In the data rows, zero lies at 7.5, halfway between 7 and 8.
Some points:
array([8, 9, 13, 6, 4, 6, 8, 0, 11, 10, 9, 6, 9, 13, 6, 10, 9, 7, 3, 7, 7, 5, 9, 8, 7, 8, 7, 4, 8, 7, 5, 8])
array([7, 9, 7, 9, 3, 8, 9, 4, 7, 8, 7, 13, 10, 7, 5, 9, 7, 9, 10, 10, 5, 6, 3, 6, 5, 8, 7, 15, 12, 10, 11, 4])
array([4, 10, 6, 4, 11, 10, 8, 10, 7, 10, 10, 5, 9, 8, 1, 11, 6, 1, 8, 6, 13, 8, 10, 8, 10, 6, 8, 10, 7, 7, 3, 6])
array([8, 6, 10, 2, 6, 6, 6, 7, 9, 6, 10, 7, 1, 8, 13, 9, 7, 7, 9, 4, 8, 5, 7, 9, 7, 8, 7, 8, 10, 5, 6, 6])
array([6, 10, 6, 8, 8, 11, 5, 11, 9, 5, 3, 11, 8, 10, 8, 9, 8, 7, 2, 4, 12, 5, 8, 9, 5, 2, 4, 11, 6, 10, 11, 6])
array([7, 6, 10, 7, 4, 7, 8, 4, 3, 4, 3, 4, 3, 7, 6, 11, 12, 9, 6, 5, 8, 7, 6, 8, 7, 6, 14, 8, 9, 6, 9, 3])
array([4, 4, 8, 13, 6, 12, 7, 12, 10, 9, 5, 7, 10, 6, 12, 11, 4, 7, 7, 5, 7, 7, 2, 5, 7, 9, 9, 3, 9, 6, 5, 7])
array([10, 12, 8, 8, 10, 7, 8, 8, 2, 9, 6, 9, 4, 8, 6, 9, 3, 6, 8, 6, 10, 7, 8, 3, 6, 10, 8, 3, 9, 9, 7, 7])
array([8, 5, 10, 9, 4, 7, 13, 5, 10, 5, 10, 5, 5, 10, 6, 3, 8, 3, 10, 5, 7, 11, 4, 8, 6, 3, 5, 5, 5, 10, 8, 5])
array([8, 4, 12, 7, 7, 5, 9, 11, 4, 7, 8, 10, 6, 14, 6, 9, 7, 10, 13, 12, 7, 8, 6, 8, 9, 4, 9, 10, 7, 10, 7, 10])
array([7, 7, 9, 8, 5, 1, 10, 9, 11, 6, 12, 7, 9, 3, 5, 10, 8, 9, 9, 4, 10, 8, 11, 8, 5, 11, 8, 10, 8, 10, 6, 10])
array([6, 4, 7, 9, 12, 3, 12, 8, 8, 9, 8, 8, 7, 8, 7, 8, 7, 9, 6, 7, 4, 7, 8, 7, 5, 4, 11, 7, 11, 3, 11, 11])
array([9, 5, 2, 3, 4, 10, 7, 11, 6, 6, 6, 7, 6, 8, 9, 7, 7, 7, 5, 10, 9, 9, 8, 11, 3, 11, 10, 7, 6, 6, 9, 13])
array([13, 8, 5, 13, 10, 7, 6, 8, 10, 3, 6, 4, 7, 9, 6, 8, 8, 3, 5, 10, 5, 9, 7, 10, 8, 9, 7, 9, 14, 7, 8, 9])
array([6, 11, 5, 6, 8, 6, 9, 9, 10, 7, 9, 2, 11, 6, 8, 10, 0, 9, 9, 12, 9, 7, 4, 6, 9, 7, 9, 8, 6, 7, 13, 5])
array([8, 7, 5, 9, 7, 5, 4, 7, 6, 11, 7, 4, 7, 7, 9, 9, 9, 9, 6, 8, 10, 10, 6, 0, 9, 7, 7, 10, 4, 5, 9, 12])
array([10, 5, 2, 7, 7, 7, 8, 8, 8, 10, 7, 3, 6, 5, 8, 6, 10, 4, 9, 10, 6, 0, 9, 7, 10, 6, 5, 7, 5, 9, 10, 7])
array([7, 9, 11, 9, 9, 8, 5, 9, 7, 6, 9, 7, 10, 3, 9, 13, 11, 8, 11, 12, 4, 8, 14, 10, 3, 6, 9, 5, 5, 6, 9, 6])
array([5, 8, 7, 6, 10, 7, 9, 7, 7, 10, 6, 9, 3, 6, 6, 9, 7, 11, 5, 9, 2, 11, 10, 8, 12, 12, 3, 8, 8, 7, 9, 3])
array([13, 10, 8, 6, 5, 11, 11, 7, 7, 9, 3, 10, 6, 6, 9, 9, 4, 6, 9, 6, 8, 7, 11, 7, 6, 9, 3, 9, 8, 8, 9, 12])
array([13, 5, 8, 10, 11, 8, 5, 2, 6, 4, 6, 5, 12, 6, 9, 9, 6, 13, 9, 4, 11, 6, 5, 12, 10, 8, 5, 8, 6, 9, 6, 8])
array([4, 11, 10, 13, 7, 4, 12, 6, 8, 13, 6, 7, 7, 8, 13, 4, 8, 9, 6, 6, 9, 7, 9, 11, 8, 7, 7, 7, 7, 8, 9, 9])
array([10, 10, 5, 6, 9, 11, 8, 8, 4, 10, 10, 7, 11, 6, 12, 4, 10, 8, 10, 5, 8, 5, 8, 7, 9, 9, 14, 7, 12, 11, 6, 6])
array([7, 8, 2, 11, 8, 1, 3, 6, 8, 7, 7, 12, 8, 12, 8, 8, 7, 2, 13, 3, 8, 8, 8, 10, 7, 10, 8, 6, 4, 6, 9, 5])
array([7, 8, 5, 11, 8, 11, 9, 8, 9, 7, 10, 9, 5, 10, 3, 6, 8, 14, 6, 9, 10, 4, 7, 12, 8, 10, 11, 7, 2, 5, 6, 8])
array([9, 5, 7, 8, 7, 7, 5, 7, 4, 9, 12, 11, 10, 7, 4, 9, 5, 6, 2, 8, 4, 4, 7, 6, 7, 7, 8, 5, 6, 11, 6, 8])
array([5, 6, 7, 9, 13, 12, 10, 3, 8, 6, 5, 6, 9, 10, 7, 6, 10, 9, 10, 9, 6, 10, 10, 5, 3, 11, 7, 7, 5, 11, 6, 8])
array([13, 9, 7, 6, 9, 7, 10, 8, 9, 5, 8, 12, 8, 5, 8, 5, 5, 9, 5, 5, 5, 11, 7, 6, 9, 6, 11, 6, 3, 6, 9, 5])
array([7, 5, 12, 9, 7, 8, 7, 9, 8, 2, 6, 7, 8, 9, 10, 3, 4, 5, 6, 10, 8, 5, 12, 3, 8, 13, 9, 13, 5, 6, 6, 4])
array([10, 2, 11, 5, 9, 7, 4, 14, 10, 10, 7, 6, 6, 8, 3, 6, 8, 10, 9, 5, 9, 6, 8, 7, 9, 11, 5, 4, 9, 12, 12, 5])
array([9, 7, 10, 7, 10, 10, 3, 6, 6, 10, 15, 7, 6, 10, 11, 8, 11, 7, 5, 9, 9, 11, 5, 9, 4, 8, 6, 10, 8, 7, 13, 7])
array([8, 13, 10, 5, 7, 8, 3, 8, 9, 7, 5, 5, 9, 8, 6, 4, 3, 7, 7, 11, 7, 9, 7, 8, 4, 6, 8, 2, 9, 9, 8, 9])
array([6, 8, 7, 10, 8, 7, 9, 8, 3, 6, 11, 5, 4, 6, 7, 8, 8, 10, 8, 11, 7, 7, 6, 8, 3, 6, 2, 7, 8, 5, 0, 5])
array([8, 10, 8, 9, 8, 9, 2, 8, 10, 8, 7, 10, 6, 4, 4, 2, 7, 9, 11, 8, 9, 3, 6, 6, 8, 6, 7, 7, 9, 1, 7, 9])
array([10, 6, 5, 6, 9, 10, 8, 6, 15, 8, 6, 11, 6, 10, 10, 11, 10, 10, 9, 11, 9, 10, 10, 4, 10, 2, 8, 7, 9, 8, 5, 5])
array([6, 12, 3, 3, 3, 5, 6, 10, 7, 6, 7, 5, 9, 11, 8, 8, 10, 12, 8, 6, 2, 9, 6, 8, 8, 7, 4, 7, 7, 10, 3, 8])
array([4, 7, 9, 4, 11, 9, 7, 6, 8, 8, 9, 5, 9, 7, 6, 7, 7, 8, 10, 2, 1, 6, 6, 9, 7, 6, 7, 14, 8, 4, 8, 11])
array([4, 11, 6, 8, 10, 4, 6, 8, 9, 8, 7, 8, 3, 5, 9, 4, 11, 8, 5, 8, 6, 10, 7, 8, 7, 6, 10, 11, 7, 13, 6, 8])
array([6, 2, 6, 6, 9, 5, 5, 5, 9, 10, 5, 11, 8, 8, 9, 5, 3, 7, 4, 10, 9, 7, 5, 10, 9, 7, 9, 9, 10, 9, 2, 7])
array([2, 9, 7, 9, 4, 12, 8, 8, 6, 4, 13, 9, 8, 10, 8, 6, 9, 8, 6, 7, 7, 8, 10, 6, 12, 9, 6, 5, 13, 4, 10, 8])
array([12, 10, 12, 10, 5, 10, 7, 12, 7, 12, 6, 6, 10, 9, 7, 9, 8, 5, 8, 7, 4, 10, 6, 11, 12, 8, 8, 12, 4, 5, 4, 7])
array([8, 4, 5, 10, 3, 12, 5, 6, 8, 8, 9, 8, 6, 1, 6, 6, 4, 6, 8, 5, 8, 12, 11, 7, 8, 5, 8, 8, 7, 9, 8, 8])
array([6, 8, 9, 7, 9, 7, 6, 7, 5, 1, 7, 8, 7, 7, 9, 9, 5, 5, 7, 6, 7, 5, 7, 7, 15, 5, 7, 7, 6, 12, 8, 12])
array([9, 6, 7, 5, 6, 3, 9, 11, 4, 8, 6, 7, 14, 9, 7, 4, 9, 9, 4, 6, 9, 9, 11, 7, 5, 5, 5, 7, 10, 4, 7, 4])
array([3, 5, 9, 5, 6, 8, 9, 4, 5, 10, 3, 8, 10, 5, 7, 6, 11, 6, 10, 11, 11, 11, 5, 12, 12, 9, 6, 5, 8, 6, 9, 8])
array([8, 9, 9, 4, 11, 7, 11, 10, 10, 5, 9, 12, 9, 4, 8, 9, 14, 4, 6, 9, 8, 7, 1, 5, 7, 9, 7, 6, 5, 5, 7, 10])
These points spread out most along one direction. How far along it is each point below, from 0 to 99? The average is 50, and the first point in the table lies past the average. One standard deviation of the points above along it is 16.
array([10, 10, 5, 6, 9, 11, 8, 8, 4, 10, 10, 7, 11, 6, 12, 4, 10, 8, 10, 5, 8, 5, 8, 7, 9, 9, 14, 7, 12, 11, 6, 6]) 40
array([3, 5, 9, 5, 6, 8, 9, 4, 5, 10, 3, 8, 10, 5, 7, 6, 11, 6, 10, 11, 11, 11, 5, 12, 12, 9, 6, 5, 8, 6, 9, 8]) 63
array([7, 8, 2, 11, 8, 1, 3, 6, 8, 7, 7, 12, 8, 12, 8, 8, 7, 2, 13, 3, 8, 8, 8, 10, 7, 10, 8, 6, 4, 6, 9, 5]) 39
array([10, 12, 8, 8, 10, 7, 8, 8, 2, 9, 6, 9, 4, 8, 6, 9, 3, 6, 8, 6, 10, 7, 8, 3, 6, 10, 8, 3, 9, 9, 7, 7]) 28
array([6, 2, 6, 6, 9, 5, 5, 5, 9, 10, 5, 11, 8, 8, 9, 5, 3, 7, 4, 10, 9, 7, 5, 10, 9, 7, 9, 9, 10, 9, 2, 7]) 40
array([9, 6, 7, 5, 6, 3, 9, 11, 4, 8, 6, 7, 14, 9, 7, 4, 9, 9, 4, 6, 9, 9, 11, 7, 5, 5, 5, 7, 10, 4, 7, 4]) 58
array([6, 4, 7, 9, 12, 3, 12, 8, 8, 9, 8, 8, 7, 8, 7, 8, 7, 9, 6, 7, 4, 7, 8, 7, 5, 4, 11, 7, 11, 3, 11, 11]) 70
array([7, 7, 9, 8, 5, 1, 10, 9, 11, 6, 12, 7, 9, 3, 5, 10, 8, 9, 9, 4, 10, 8, 11, 8, 5, 11, 8, 10, 8, 10, 6, 10]) 60
array([7, 8, 5, 11, 8, 11, 9, 8, 9, 7, 10, 9, 5, 10, 3, 6, 8, 14, 6, 9, 10, 4, 7, 12, 8, 10, 11, 7, 2, 5, 6, 8]) 52
array([4, 11, 10, 13, 7, 4, 12, 6, 8, 13, 6, 7, 7, 8, 13, 4, 8, 9, 6, 6, 9, 7, 9, 11, 8, 7, 7, 7, 7, 8, 9, 9]) 69
array([5, 8, 7, 6, 10, 7, 9, 7, 7, 10, 6, 9, 3, 6, 6, 9, 7, 11, 5, 9, 2, 11, 10, 8, 12, 12, 3, 8, 8, 7, 9, 3]) 67
array([2, 9, 7, 9, 4, 12, 8, 8, 6, 4, 13, 9, 8, 10, 8, 6, 9, 8, 6, 7, 7, 8, 10, 6, 12, 9, 6, 5, 13, 4, 10, 8]) 60
